A hidden rule labels the rows of this table. It goes by one to three of the table's principal directions, not those with the most spread.
[ 2.  -1.9  1.  -0.5 -1.4  0.2  0.8 -1.3 -0.3  2.  -0.5  0.4  0.4 -1.2
  0.8  2.  -1.3 -0.9 -1.6 -0.3 -0.1 -0.4 -0.6  0.6  0.1 -1.  -1.5 -2.8
 -0.7 -1.4  0.8  1.4  0.5 -1.3 -1.1] d
[-0.6  0.5 -0.9 -1.2  1.2  0.2  0.7  0.2 -0.2  0.9 -2.5 -0.3 -0.2  1.1
 -0.2  0.3  0.4  0.8  0.5  0.3  0.1  0.8  0.1  0.2  0.3  0.   0.   1.2
  0.2  1.3 -0.2 -1.2 -0.2 -0.3  2.4] f
[ 2.2 -1.   0.7  0.9 -0.3  1.6 -0.7 -0.4  0.7  1.3  1.1  0.4  1.6  0.9
  0.8  0.7 -1.   1.7 -1.1 -1.2 -0.3  0.   0.   1.7 -0.1 -1.1  0.  -2.1
 -1.2  0.4 -0.5  1.3 -2.  -1.6  0. ] f
[-0.4 -2.5  0.  -0.4  0.8 -0.7 -0.3  1.5  0.8  0.8 -1.8 -0.5 -0.8 -0.4
 -1.2  0.6  0.   1.   0.8  0.8  0.1 -0.4 -1.   1.5 -0.2 -0.7 -1.9 -1.7
 -1.5 -0.7 -1.1  0.7 -2.  -1.1  2.1] g
[ 2.3  1.2  0.9  0.5 -2.6  0.1 -0.1 -3.  -0.9 -0.4  3.1  0.8  0.3 -1.
  1.6  0.3  0.2 -2.  -2.  -1.1 -0.8 -0.1  1.2 -1.3  0.7  1.4  1.4  0.3
  0.2 -1.   1.   0.9  2.6  0.4 -3.7] j
[ 0.2  2.   1.1  1.4 -0.2  0.6 -1.4 -0.3 -1.7 -2.   2.5  0.6  0.4 -0.8
  0.8 -2.1 -0.2 -1.6  0.8  0.6  0.1 -0.9 -0.9  0.5 -0.7  1.3  0.5  0.7
  1.2 -0.7 -0.6 -0.2  0.3  1.8 -1.4] e
[ 2.5 -1.3  1.2 -0.7 -2.6 -1.4 -0.4 -2.5 -1.9  1.8 -1.3  1.3 -0.7 -1.5
  0.2  1.3  1.4 -1.  -1.1  1.5 -1.3  0.3 -0.7  0.8  0.6  1.  -1.6 -1.6
 -1.4 -2.1 -1.   1.   0.6  0.2 -0.8] i
[ 1.2 -1.   0.4 -0.1 -1.2 -0.4 -0.6 -1.  -0.2  0.4  0.5  0.7 -0.2 -0.2
 -0.3  0.7  0.8  0.3 -1.3  0.3 -0.6  0.   0.2  0.1  0.3  0.  -0.3 -1.
 -1.3 -0.8 -0.1  0.8 -0.4 -0.2 -0.8] j
[-0.8  1.7  0.7  0.2  0.5  0.   0.5  1.  -0.8 -0.6  0.1 -0.8  0.5 -0.3
  0.3 -0.4 -0.5 -0.3  0.9  0.1  0.1 -0.4  0.2 -0.5 -0.6  0.   0.9  0.9
  1.3  0.2  0.  -0.3  1.   0.8  0.3] h
[-1.7  1.8 -0.5  0.6  1.9  1.1  0.   2.2  1.1 -1.9  2.  -1.   1.   1.4
 -0.4 -0.7 -0.7  1.5  0.2 -1.4  0.6 -0.4  1.1 -1.1 -0.6 -1.1  2.4  1.7
  0.9  2.   1.1 -0.7 -0.5  0.1  0.5] f
[ 2.6  0.3  1.3  0.1 -1.7  0.6  0.1 -2.4 -1.   1.1  0.5  1.   0.7 -0.2
  1.5  0.7 -0.5 -0.1 -1.5  0.2 -1.   0.   0.4  0.3  0.2 -0.2  0.  -1.7
  0.2 -0.8  0.   1.1  0.5 -0.3 -1.4] f
[-0.8 -2.7 -2.3 -1.4  0.7 -0.5  0.7  0.3  2.1  1.4 -1.3  0.1 -0.5  0.9
 -1.2  2.   0.4  0.5 -1.3 -1.1  0.6  0.6 -0.1 -0.3  0.9 -1.  -0.9 -0.1
 -1.6  1.4  1.4 -0.4 -0.3 -1.7  0.7] f
[-0.4 -3.  -2.1 -1.2  0.6 -0.5  0.9  0.5  2.2  2.6 -2.7 -0.2 -0.3  1.3
 -1.1  2.2  0.5  1.4 -0.7 -1.1  0.5  1.2  0.   0.5  1.  -1.1 -1.3 -0.4
 -2.1  1.5  0.3 -0.2 -0.9 -2.1  1.7] f
[ 2.1 -2.8 -0.4 -1.  -0.8  0.4  0.  -1.7  0.1  2.7 -2.5  1.1 -0.6  0.3
  0.1  1.6  0.1  0.6 -1.1  0.1 -0.1  0.7 -0.7  1.7  0.9 -0.3 -2.2 -1.9
 -2.  -0.5 -0.4  0.5 -1.5 -1.7  1.2] j
[-1.4 -1.  -1.6 -0.2  1.5  0.4  1.   1.4  2.2  0.6 -0.2 -0.8  0.5  1.
 -0.2  0.8 -1.1  0.2  0.  -1.8  1.1  0.1  0.  -0.1  0.2 -1.1  0.   0.3
  0.   1.9  1.1 -0.3  0.1 -1.4  0.4] d
[ 0.1  1.7 -0.1  0.1  0.   0.8  1.1 -0.9 -0.2  0.4 -1.5 -0.2  0.   1.
  1.1 -0.9 -0.2  0.5  0.9  0.  -0.1  1.1  1.1 -0.4  0.3  0.4  0.7  1.
  1.5  0.5 -0.4 -0.7  0.5  0.4  0.5] h
[ 0.8 -1.4  0.3  0.  -0.7 -0.5 -0.7 -0.7  0.   0.2  0.4  0.3 -0.7 -0.8
 -0.2  0.4  0.4 -0.5 -0.5  0.3 -0.3 -0.4 -0.5  0.6  0.2  0.5 -1.  -1.1
 -1.2 -1.1 -0.4  0.9 -0.4 -0.5 -0.4] g
[ 0.  -1.5  0.6  0.3  0.1  0.1  0.1  1.8  0.4  0.4  0.3 -0.3  1.  -0.6
 -0.5  1.3 -1.2  0.3 -0.5 -0.7  0.5 -0.8 -0.8  0.6 -0.6 -1.8 -0.5 -1.6
 -0.8 -0.3  0.7  0.9 -0.7 -0.7 -0.1] g
[ 1.3 -0.8  0.2 -1.1 -2.6 -1.9  0.4 -3.4 -1.6  1.2 -0.8  1.4 -1.3 -1.7
  0.5  1.2  1.3 -2.9 -1.4  1.3 -0.6  0.3 -0.3 -0.6  1.   1.6 -1.6 -0.6
 -0.4 -2.   0.3  0.2  3.   0.7 -2.6] e
[-0.7  2.1 -0.5 -0.6  0.6  0.5  1.1 -0.3 -1.3  0.5 -2.8 -0.1 -0.6  0.8
  0.6 -0.5  0.  -0.4  1.5  0.2  0.5  0.9  0.4 -0.1  0.5  1.   0.3  2.3
  1.3  0.8 -0.4 -1.7  1.   0.8  1.6] i
[-1.3 -1.2 -0.4 -0.7  1.5 -0.6 -0.1  2.4 -0.1  0.6 -2.3 -0.3  0.1  0.1
 -1.4  0.8  0.   0.8  0.9  0.8  0.5 -0.2 -1.6  1.2 -0.5 -1.2 -1.3 -0.4
 -0.6  0.6 -0.3 -0.6 -1.4 -0.2  2.6] i
[-0.7  0.5 -0.1  0.4  1.1  0.5  0.2  1.1  0.9  0.1  0.5 -0.5  0.9  1.3
  0.2  0.3 -0.8  1.3  0.1 -0.7  0.1 -0.2  0.6  0.3 -0.2 -1.   0.8  0.
  0.1  1.4  0.   0.1 -0.4 -0.5  0.6] i
[ 1.7  0.9  0.8 -0.2 -2.1 -0.8  0.4 -3.6 -0.8  0.2  0.2  0.4 -1.4 -1.2
  1.6 -1.   0.7 -1.7  0.   1.2 -1.3  0.4  1.  -0.7  0.7  2.2 -0.2 -0.4
  1.  -1.9 -0.9  0.8  2.   0.5 -2. ] h
[-0.3 -1.6  0.2  0.3 -0.2 -0.6 -0.9  1.   0.3 -1.   1.   0.1 -0.4 -1.4
 -1.1 -0.1  0.1 -0.6 -0.1  0.4  0.2 -0.9 -1.1  0.1 -0.5 -0.3 -0.9 -1.1
 -0.7 -1.2  0.3  0.6 -0.8  0.1 -0.6] d
[ 2.  -0.7  1.3 -0.3 -3.3 -1.4  0.8 -2.7 -1.5  1.4 -0.4  1.  -0.6 -1.6
  0.8  1.8  0.5 -1.9 -1.7  0.4 -0.7  0.2  0.7 -0.8  0.8  0.6 -0.8 -1.3
 -0.7 -2.5  0.4  1.1  2.7  0.4 -3.1] g
[ 1.   0.4  1.2 -0.4 -0.6 -0.3  0.8 -0.6 -0.2  0.6  0.  -0.8  0.2 -0.6
  0.6  0.6 -0.4  0.5 -0.4  0.5 -1.1 -0.3  0.9 -0.4 -0.3 -0.5  0.5 -1.3
  0.4 -0.7 -0.2  1.2  0.6 -0.5  0. ] h
[-0.6 -1.7 -1.4 -2.3  1.1 -0.7  2.   1.3  1.1  3.1 -4.5 -0.8  0.3  1.6
 -1.4  3.1  0.4  2.6 -0.7 -0.2 -0.2  1.4  0.6 -0.2  0.6 -2.3 -0.4 -0.2
 -1.2  2.1  0.8 -0.6 -0.5 -1.8  3.4] j
[-0.7  0.2 -1.1 -0.3  0.2  0.   0.7 -0.5  0.4 -0.2 -0.3 -0.1 -0.7 -0.1
  0.4 -0.5 -0.2 -1.5  0.4 -0.5  0.7  0.3 -0.1 -0.6  0.5  0.9 -0.1  1.2
  0.9  0.4  0.6 -0.8  1.3  0.1 -0.5] h
[-2.6  1.1 -0.1  0.2  1.7 -0.8 -0.9  3.5  0.7 -3.1  2.1 -1.1  0.3  0.2
 -2.1 -0.8  0.6  1.5  0.5  0.3 -0.2 -0.9  0.2 -1.5 -1.1 -1.2  2.   1.4
  0.4  1.   0.8 -0.5 -0.9  1.1  0.9] j
[-1.4  0.3  0.   1.1  1.3  0.8 -0.4  2.5  1.3 -2.2  2.  -1.1  0.2  0.
 -0.5 -1.2 -1.3  0.5  0.9 -1.1  0.6 -1.   0.1 -0.2 -0.7 -0.7  1.   0.4
  0.7  0.4  0.4  0.2 -1.2  0.   0.3] g
[ 0.1 -0.6 -1.   0.7  0.1  0.4 -0.4 -0.5  1.7 -0.6  1.3 -0.3 -0.7 -0.1
  0.5 -1.4 -0.2 -0.6  0.8 -1.2  0.2  0.2  0.1  0.3  0.5  1.3  0.   0.4
  0.1  0.2 -0.5  0.4 -0.5 -0.7 -0.5] g
[-1.4 -0.2 -0.3  0.4  1.2  0.2 -0.3  2.3  0.   0.  -0.8 -0.1  0.7  0.7
 -0.9  0.1 -0.2  0.7  1.  -0.1  0.9  0.  -1.   0.9 -0.5 -0.8 -0.4  0.4
 -0.3  0.9 -0.2 -0.8 -1.1  0.3  1.3] j
[ 2.2  1.1  2.1  0.6 -3.1 -0.8 -0.8 -3.  -2.9 -0.2  1.   1.3 -0.5 -1.7
  0.9 -0.3  1.5 -1.8 -0.8  1.4 -0.9  0.   0.5 -0.5  0.1  1.9 -0.1 -0.4
 -0.4 -3.  -0.8  0.7  1.8  1.7 -2.9] e
[ 1.  -0.8  1.5  2.  -1.3  0.3 -0.6  0.5  0.3  0.   3.   0.2  1.5 -1.
  0.7  0.5 -1.4 -1.  -0.7 -1.4  0.5 -1.1 -0.5  0.7 -0.6 -0.6 -0.1 -1.8
 -0.6 -1.1  0.2  1.7  0.4 -0.2 -3. ] h
[ 1.   0.1 -1.   0.1 -0.3  1.3  0.9 -2.2  1.5  1.2  0.2 -0.3 -0.4  1.4
  1.3  0.1  0.   0.5 -0.7 -2.1  0.3  1.1  2.2 -0.5  1.2  0.9  0.9  0.9
 -0.6  0.7  0.   0.2  0.5 -1.6 -0.5] e
[ 2.5  3.5  1.3  0.3 -3.   0.3  0.7 -4.7 -2.2 -0.3  2.3  1.4  0.2 -0.5
  3.   0.  -0.3 -2.7 -1.9 -0.4 -1.2  0.1  1.9 -1.9  1.   1.8  2.   1.
  2.2 -0.7  1.1  0.3  4.4  1.5 -4.4] i
[-0.2 -0.8  0.5  0.2 -0.3 -1.  -0.2  1.8  0.6 -0.6  1.7 -0.4  1.2 -0.8
 -1.1  1.1 -0.1  0.4 -1.  -0.4 -0.6 -0.6 -0.3 -0.7 -0.6 -1.6  0.8 -1.
 -0.3  0.3  1.1  1.   0.1 -0.1 -0.9] i
[-1.7  1.5  0.2  0.7  1.5  0.8  0.4  2.3  0.5 -1.6  1.6 -0.8  1.5  0.2
  0.1 -0.6 -1.8  0.1  0.5 -0.5  0.7 -1.  -0.2 -0.7 -1.2 -1.7  1.2  0.2
  2.   1.2  1.4 -0.4  0.3  0.6 -0.4] d
[ 0.3  0.1  0.6 -0.5 -0.7 -0.4  0.3 -0.6 -1.2  0.3 -0.5  0.7  0.2 -0.5
  0.1  0.7  0.  -0.6 -0.8  0.9 -0.2 -0.2 -0.4 -0.3 -0.2 -0.5 -0.5 -0.7
  0.4 -0.7  0.7 -0.1  0.9  0.7 -0.8] e
[ 0.4 -1.2  0.4  1.5  0.4  1.1 -1.1  1.6  1.  -0.1  2.7  0.   1.9  0.2
 -0.1  0.5 -1.3  0.5 -0.7 -1.6  0.7 -0.9 -0.9  1.3 -0.8 -1.4  0.1 -1.5
 -1.1  0.5  0.4  1.  -1.4 -1.  -0.9] e
[ 0.4 -0.3 -0.3 -0.2 -0.5 -0.6 -0.2 -0.6  0.   0.   0.2  0.2 -0.4 -0.6
 -0.1 -0.2  0.6 -0.7  0.   0.1 -0.4  0.2 -0.3 -0.1  0.4  0.8 -0.2  0.2
 -0.1 -0.1 -0.1  0.1  0.3  0.  -0.3] i
[-1.2  1.5 -0.7 -0.5  1.5  0.  -1.1  0.8 -1.1 -1.6  0.2  0.4  0.1  0.2
 -0.8 -1.5  0.9 -0.2  0.8  1.3  0.  -0.1 -1.3  0.1 -0.5  0.6  0.4  1.7
  0.9  1.1 -0.1 -1.7 -0.6  1.4  1.4] f
[ 3.   0.9  1.5  0.4 -3.2 -0.1 -0.5 -3.8 -2.3  0.2  3.   2.   1.  -1.7
  2.   0.7 -0.2 -3.2 -2.6  0.1 -0.9 -0.5 -0.4 -0.5  0.3  1.   0.2 -1.1
  0.6 -1.5  1.2  0.9  3.   1.  -4.6] f
[ 0.3  0.4 -0.3 -0.9 -0.5 -0.7  0.2 -1.4 -1.3  0.8 -2.2  0.6 -0.9 -0.4
  0.2 -0.5  1.1 -1.   0.8  1.4 -0.4  0.9 -0.6  0.3  0.5  1.5 -0.9  0.7
  0.5 -0.3 -0.9 -0.9  0.7  0.8  0.7] e
[ 3.9 -1.9  1.6 -0.4 -1.6  0.9 -0.3 -2.1 -0.8  2.9 -1.2  1.2  1.  -0.2
  1.1  1.8 -0.8  1.3 -1.8  0.5 -1.4  0.1 -0.7  2.3  0.2 -1.2 -1.5 -3.9
 -1.3 -0.9 -0.8  1.9 -1.8 -1.7  0.5] i
[-2.9  1.  -2.3 -1.5  3.1 -0.1  1.3  1.9  1.4  0.  -2.6 -1.8 -1.   1.8
 -1.1 -0.3  0.7  1.5  1.7 -0.4  0.7  0.9  1.  -0.9  0.3  0.2  1.   3.1
  0.5  2.6 -0.1 -1.9 -0.1 -0.7  3.9] d
[ 1.2 -0.7  0.1 -0.2 -0.1  0.6  0.1 -0.4  0.4  1.2  0.3 -0.1  0.9  0.5
  0.2  1.2 -0.3  1.  -1.3 -0.7 -0.3  0.1  0.3  0.4  0.  -0.9  0.2 -1.1
 -0.9  0.5  0.3  0.7 -0.6 -1.3  0.3] e
[ 0.7  1.8  1.4  0.5 -1.  -0.4 -0.8 -1.2 -2.2 -0.7  0.6  0.7 -0.1 -0.8
  0.7 -1.1  0.7 -1.1  0.5  1.4 -0.6 -0.2 -0.2  0.2 -0.3  1.5  0.2  0.4
  0.7 -1.2 -1.1 -0.1  0.9  1.6 -1. ] e
[-1.3  1.6 -0.6  0.4  1.3  0.4  0.2  1.3  1.8 -2.   2.3 -1.6  0.1  1.
 -0.3 -1.   0.   1.5  0.2 -1.3 -0.3 -0.2  2.1 -1.8 -0.2 -0.2  2.7  1.7
  0.7  1.5  0.5  0.1 -0.1 -0.3  0.3] g
[ 5.3  0.9  1.6  1.  -3.   2.1 -0.5 -6.1 -1.7  2.   2.   2.5  0.9 -0.5
  4.5 -0.1 -1.9 -2.6 -1.9 -0.7 -1.2 -0.2 -0.3  2.2  1.2  1.8 -0.6 -2.3
  1.  -1.  -0.6  1.7  1.4 -0.7 -3.3] i
[-2.2  0.5 -1.8  0.1  1.4  0.   0.7  0.8  2.1 -0.7  0.1 -1.2 -1.1  1.5
 -0.3 -0.6  0.3  0.6  0.9 -1.5  0.9  0.5  1.8 -1.2  0.7  0.7  1.1  2.4
 -0.1  1.4  0.1 -0.9  0.5 -0.5  0.6] g
[-1.7  2.1 -0.2  0.8  2.1  0.7 -1.8  1.3 -0.9 -2.4 -0.3  0.4 -0.6  1.1
 -0.5 -3.4  0.6  1.1  2.8  2.   0.2 -0.1 -1.   1.2 -0.8  1.1  0.1  1.7
  1.3  0.5 -2.  -1.7 -2.5  1.9  2.4] j
[-2.5 -0.7 -1.2 -0.2  1.5 -1.  -0.6  2.6  0.7 -1.6 -0.7 -0.8 -1.3 -0.2
 -2.  -1.   0.9  0.2  1.7  0.4  0.7 -0.2 -0.8 -0.2 -0.2  0.4 -0.4  1.5
 -0.4  0.2 -0.3 -0.9 -1.1  0.5  1.8] i
[ 1.4  0.7  0.9  0.6 -1.3  0.4 -0.6 -1.8 -1.4  0.   1.7  1.2  0.5 -0.4
  1.2  0.2 -0.4 -1.6 -1.1 -0.1 -0.1 -0.6 -0.4  0.4  0.1  0.6  0.  -0.4
  0.1 -0.6  0.3  0.3  1.2  0.5 -2.2] j
[ 0.2 -0.2  0.3 -0.9 -0.3 -0.7  0.9 -0.4  0.   0.6 -1.6 -0.5 -0.5 -0.4
 -0.2  0.2  0.4  0.6  0.1  1.  -0.8  0.4  0.5 -0.7  0.  -0.3 -0.2 -0.7
  0.4 -0.6 -0.1  0.3  0.2 -0.1  0.7] d
[-0.4 -1.9 -0.5 -0.7 -1.1 -2.  -0.2 -0.2 -0.2  0.1 -0.4  0.3 -1.4 -1.6
 -1.3  0.9  1.5 -1.6 -0.5  0.6  0.1  0.  -0.7 -0.6  0.4  0.8 -1.3  0.
 -1.4 -1.4  0.3  0.1  1.   0.3 -1. ] f
[-1.5  2.5  0.4  1.1  1.2  0.4 -1.2  1.4 -1.5 -2.8  1.6 -0.2  0.2 -0.8
  0.1 -3.  -0.2 -1.5  2.3  0.8  0.6 -0.8 -1.4  0.2 -1.1  1.4  0.7  2.
  2.   0.  -0.6 -1.2 -0.1  2.2  0.1] d
Here are more rows. What is the label of each one?
[ 1.8 -2.5 -0.8 -2.  -1.  -0.5  1.6 -1.1  1.   3.5 -2.4  0.4  0.8  0.9
 -0.3  3.9  0.1  1.6 -2.9 -0.8 -0.9  1.1  0.6 -0.3  1.  -2.3 -0.5 -1.9
 -1.5  1.2  1.6  0.8  0.3 -2.2  0.6] >> j
[ 2.3  3.2  2.2  1.6 -3.1  0.3 -0.5 -3.7 -2.8 -0.9  3.5  1.5  0.6 -1.1
  2.6 -1.   0.1 -3.  -1.   0.1 -0.7 -0.5  1.  -0.8  0.2  2.3  1.4  0.5
  1.4 -1.9 -0.1  0.6  3.5  2.1 -4.9] >> e
[ 0.3 -0.2 -0.2  0.8  0.1  1.  -0.8 -0.3  1.3 -1.3  2.5  0.  -0.2  0.3
  0.4 -0.9 -0.6  0.3 -0.5 -1.1  0.1 -0.6  0.6 -0.1  0.1  0.1  0.6 -0.2
 -0.1  0.   0.3  0.6 -0.9 -0.6 -0.9] >> i
[ 0.  -1.6 -0.2 -0.9 -0.7 -1.5  0.2 -0.4 -0.1  1.  -1.8 -0.3 -1.5 -1.
 -0.9  0.7  1.4 -0.4  0.2  0.9 -0.1  0.4  0.  -0.1  0.4  0.9 -1.3 -0.2
 -1.5 -1.4 -0.8  0.2  0.3 -0.4  0.5] >> d
[-0.3  0.6 -0.3 -0.6  0.  -0.4 -0.2 -0.5 -0.7 -0.4 -0.7  0.4 -0.8  0.3
 -0.5 -0.1  1.1  0.2 -0.1  0.7 -0.2  0.3  0.4 -0.5  0.3  0.5  0.2  1.1
 -0.2  0.  -0.1 -0.7  0.1  0.7  0.6] >> j
[ 0.5  1.4  0.5  0.6  0.7  1.7 -0.5  0.1 -0.8 -0.3  1.6  0.8  1.8  0.7
  1.3  0.1 -1.8 -0.3 -0.7 -0.8  0.4 -0.9 -0.9  1.  -0.4 -0.9  0.6 -0.2
  1.1  1.4  0.9 -0.3  0.   0.1 -0.4] >> j
[-0.4  0.6 -0.3  0.8  0.2  0.4 -0.2  0.3  0.5 -0.9  1.5 -0.1  0.3 -0.2
  0.6 -1.  -0.8 -1.1  0.6 -1.   0.5 -0.2 -0.3  0.   0.   0.6  0.5  0.7
  0.9  0.6  0.2 -0.1  0.5  0.3 -1. ] >> g
[ 0.   0.5 -0.2 -0.7  0.7  0.3  0.2  0.2 -0.4  0.2 -0.8 -0.2  0.1  0.2
 -0.1  0.2  0.   0.3  0.1  0.2 -0.1  0.1 -0.2  0.2  0.  -0.1  0.2  0.5
  0.2  0.7  0.1 -0.4 -0.2 -0.2  1.4] >> f
[-0.9 -0.5 -0.4  0.3  1.8  1.4  0.1  1.9  1.1  0.1  0.7 -0.5  1.5  0.8
  0.   0.4 -1.7  0.7 -0.1 -1.2  1.2 -0.6 -0.8  0.7 -0.8 -1.8  0.  -0.6
  0.1  1.4  0.9 -0.2 -1.  -1.   0.7] >> e
[ 2.3  0.7  0.6 -0.8 -2.9 -1.1  1.4 -5.  -0.5  1.6 -0.3  0.2 -2.2 -0.7
  2.2  0.8  0.9 -1.7 -1.2  0.1 -1.4  0.7  2.9 -1.4  1.9  2.6  0.2  0.1
 -0.1 -1.9 -0.6  1.2  3.6 -0.5 -2.4] >> g
[-0.1  1.   0.1  0.7  0.1  0.3  0.2 -0.2  0.3 -0.4  0.5 -0.7 -0.3 -0.2
  0.8 -1.3 -0.3 -0.5  1.3 -0.5  0.1  0.2  0.6 -0.1  0.1  1.2  0.6  0.9
  0.9 -0.1 -0.8  0.1  0.4  0.1 -0.1] >> h
[ 0.3  0.7  1.7  1.  -0.2  0.7 -0.2  0.6 -1.1 -0.4  0.6  0.1  0.7 -0.6
  0.6 -0.3 -1.3 -0.2  0.4  0.4  0.2 -1.  -0.5  0.7 -0.9 -0.7 -0.2 -1.2
  0.6 -1.2 -0.3  0.5 -0.2  0.6 -0.5] >> h
[-0.5 -1.1 -0.5 -1.6 -0.7 -1.6  1.5 -0.5  0.   1.  -3.  -0.3 -1.8 -0.7
 -0.8  1.3  0.9 -0.3 -0.2  0.8 -0.3  0.6  0.7 -1.3  0.8  0.1 -0.9  0.2
 -0.4 -1.   0.5 -0.2  1.3 -0.1  0.6] >> g
[-1.7 -2.6 -1.6 -1.4  2.3 -0.1  0.6  2.4  1.5  1.7 -2.7 -0.7  0.2  1.2
 -1.8  1.9  0.   1.9 -0.1 -0.2  1.1  0.3 -0.9  0.8 -0.2 -2.1 -1.4 -0.6
 -1.7  1.6  0.5 -0.7 -1.8 -1.8  3.1] >> e
[-0.5  0.5 -0.8 -0.4  0.5 -0.4 -0.2 -0.3 -0.4  0.3 -2.  -0.2 -1.5  0.5
 -0.2 -0.9  1.3  0.   1.7  0.4  0.   0.9  0.2  0.5  0.8  2.  -0.3  2.
 -0.4  0.3 -1.7 -0.9 -0.3  0.2  2. ] >> i
[ 0.3  0.3  0.4 -0.1 -0.3 -0.4  0.1 -0.4 -0.2 -0.3 -0.2 -0.1 -0.2 -0.6
  0.2 -0.8  0.2  0.   0.4  1.  -0.8  0.1  0.  -0.3 -0.3  0.2  0.  -0.5
  0.9 -0.5 -0.3  0.3  0.   0.4 -0.1] >> d
[ 1.5  0.   0.6  0.7 -1.2  0.2 -0.6 -1.3 -0.5  0.4  1.3  1.   1.1 -0.2
  0.9 -0.1 -0.2 -0.6 -0.7 -0.1 -0.5  0.1 -0.6  0.7  0.   0.2 -0.1 -0.9
  0.1 -0.1 -0.2  0.6  0.2  0.2 -1.6] >> f
[-2.5 -0.9 -0.5  0.4  1.7 -0.6 -0.9  3.4  0.5 -1.4  0.8 -0.6  0.4 -0.4
 -1.8 -0.3 -0.1 -0.3  1.   0.1  1.3 -1.  -1.8  0.4 -1.1 -0.8 -0.6  0.4
 -0.5  0.4  0.3 -0.6 -1.   0.5  0.7] >> e
[-3.7 -2.8 -2.6 -0.4  3.3 -0.6 -0.5  4.9  3.1 -0.8 -1.3 -1.4 -0.4  1.2
 -3.3 -0.1  0.5  2.3  1.5 -0.6  1.4  0.1 -1.2  0.4 -0.5 -1.7 -0.8  0.8
 -1.6  2.   0.1 -1.  -3.3 -1.1  3.5] >> f
[ 0.2 -0.6 -0.1  0.7  0.5  1.  -0.4  0.6  0.5  0.5 -0.2  0.2  0.7  0.8
  0.1 -0.2 -0.5  0.9  0.3 -0.6  0.5  0.2 -0.5  1.2 -0.2 -0.5 -0.4 -0.5
 -0.5  0.5 -0.5  0.  -1.6 -0.6  0.7] >> e
[-2.8  0.7 -1.6 -0.9  2.5 -0.5 -0.5  2.2 -0.4 -1.4 -1.8 -0.4 -0.9  0.1
 -1.5 -1.6  0.8 -0.4  2.4  1.3  0.8  0.1 -1.8  0.3 -0.4  0.8 -0.5  2.4
  1.   1.3 -0.4 -2.2 -0.8  1.2  2.9] >> f
[ 0.2 -2.8 -1.  -2.3 -0.4 -1.4  1.5 -0.4 -0.2  3.4 -3.7  0.1 -0.4 -0.3
 -1.1  3.7  0.9 -0.4 -1.6  0.1  0.5  0.8 -0.6  0.1  0.7 -0.8 -2.1 -0.8
 -2.3  0.   0.9 -0.3  1.1 -1.5  1. ] >> e
[ 0.7  1.2  1.   0.9 -1.1 -0.5 -1.2 -1.  -1.1 -1.3  2.1  0.5 -0.1 -0.9
  0.6 -1.4  0.6 -1.2  0.3  0.7 -0.7 -0.5 -0.2  0.1 -0.1  1.6  0.5  0.2
  0.5 -1.  -0.9  0.4  0.6  1.2 -1.6] >> i
